In the rows, zero is written as 128.
Turns in one plane each, and the order they were made in; the first pair answered
Zafas:
[ 52 104 104 179 125  41 191 106 176 117 163 150 111 188 168  87 187 131
 123 102 117 115 120 158 103 106  92 142] |-> [ 86 130 102 177 140  85 180  75 202 118 168 117 121 130 144  40 142 165
  70  99 110 133 193 130 131  77 102 105]
[116 114 137 173 203  88 179 122 119  92 174 118 115 159 154  85  65 178
 105 126 122 167 156 181 142 169 195 138] |-> [102 105 134 176 199  76 187 126 116  90 172 126 108 177 162  94  77 168
 119 127 123 162 139 189 139 179 193 154]
[165 162 131 122 163 151 133 121 168 126 123 111 148 110 114  98 106 152
  97 154 130 107 143 123 137 130 168 119] |-> [164 149 144 112 162 143 135 151 147 117 111 131 147 135 119 129 114 141
 127 167 131  95 108 157 128 163 180 140]
[151 107 104  88 155 154 123 110  89 130  94 110 125 110 112 126  96 110
 137 128  95 126 139 104 128 161 132 128] |-> [140 103 104  88 150 137 128 119  80 130  92 115 125 125 113 139 110  99
 156 129 100 120 120 117 121 174 129 143]
fav:
[101 121  95 137 117 106 141  79 131 147 149  96 150 104 146 119 145  87
  95 130 141 113 153  86 163  74 122  99] |-> [ 94 116  93 136 114  94 143  83 123 147 142  97 146 118 152 124 150  76
 104 119 152 107 136  77 157  77 121 102]
[122 127 129 111 124 125 125 151 109 139 129 134  87 111 166  95 139  86
 102 157 134 137 137 140 148 139 118 132] |-> [124 124 125 112 126 128 123 148 115 135 130 136  91 112 169  94 138  90
 102 154 132 137 138 138 147 139 118 131]
[ 95 110 149 117 123 128 122 129 121 139 127 173 119 148 127 173 187 131
 190 194 134 139 137 182 112 129 119 172] |-> [105 119 151 115 133 154 109 114 135 146 133 172 123 119 116 164 170 148
 168 205 119 153 176 178 125 109 128 167]
[123 119 112 138 132 103 115 118 149 138 137 119 147  97 106 101 113 143
 133 172 140 158 154 175 106 108  76 144] |-> [139 123 108 132 132 118 107 110 145 136 130 102 143  86 101  92 102 146
 121 160 147 154 159 149 116  97  78 126]
zusi:
[113 137 120 127  93 132 113 153 128 146 107 130 125 133 139 196 166  81
 170 128 141 121 110 110 109  88  93 126] |-> [124 155 114 124 108 147 107 133 125 139 107  96 108 117 130 143 130  98
 120  93 161 102 125  50 133  83 114  94]
[155 155 150 154 130 135 118 151 107 116  85 129 136 119 134 152 138 118
 148 149 137 128 104  87 145  81 102  87] |-> [152 157 148 164 134 130 136 139 129 116  88 117 146 113 128 126 137 127
 133 140 130 132 118  86 141  73  91  74]
[104 111 147 139 116 121 112 105  95 150 118 164  99 173 121 119 133 143
 135 118 105 147 116 115 124 109 120 150] |-> [107 113 149 140 123 129 108 100  92 150 118 156  94 171 119 107 125 146
 122 104 106 139 121 101 135 106 131 143]
[ 95  76 108 148 163  87 155  86 185 131 199 167 116 144 126  93 125 105
 106 139  82 155 142 130 129  72 110 181] |-> [106  84 113 107 150 103  97 129 116 142 174 188  99 152 141 169 129  69
 143 163 104 144  96 111 131 110 145 219]
Then:
Each pair is 2 to 3 turns apart.
[121 130 125 140 141 138 135 116 154 141 149 128 135 118 126 115 123 142
 130 145 107 140 170 160 123 123 144 128] |-> [111 134 125 130 126 140 106 129 130 158 149 145 128 130 139 146 136 118
 145 160 109 142 152 150 116 122 144 147] => zusi, Zafas, fav
[ 88 129 133 169 114  80 124 129 128 124 140 173 144 151 135 159 159 122
 141 183 117 160 147 174 111 145 120 184] |-> [100 149 126 152 112 113  74 128 104 143 136 167 137 122 137 180 143 109
 130 196 125 164 162 127 124 134 130 185] => Zafas, Zafas, zusi
[ 80 135 105  92  94 135  84 107  79 157 145 102 145 120 157 166 106  92
  95 188 124 169 138 118 140  89 103 158] |-> [ 99 132 114  96 103 152 103  96 108 150 147  97 162  96 133 140  83 129
  85 198 102 178 173 151 143  86 106 140] => zusi, zusi, Zafas
[141 140 121 125 137 137 133 114 124 150 125 131 143  99 103 104 101 144
 115 137 120 154 161 134 156 121 134 135] |-> [148 139 122 123 122 134 138 126 106 136 101 111 132 120 104 112 105 131
 123 106 150 130 122  94 159 126 122 109] => fav, fav
[150 124 119 114 138 152  91 154  94  90 133 144  96 150 111 157 136 130
 121 126 124 103 107 120 151 174 138 150] |-> [132 107 115 151 132 132 137 137 149  88 156 159 118 153 103 142 158 143
 130 134  95 129 122 173 130 150  95 151] => zusi, zusi
[170 135 155 121 129 154 117 141 129 114 135 132 133  99 111 122  93 157
 122 155 116 137 146 159 138 146 167 121] |-> [ 96 123 116 162 111  95 142 112 156 140 161 126 126 148 145 117 155 103
 114 108 132 143 128 113 119  97  98 123] => Zafas, Zafas, Zafas
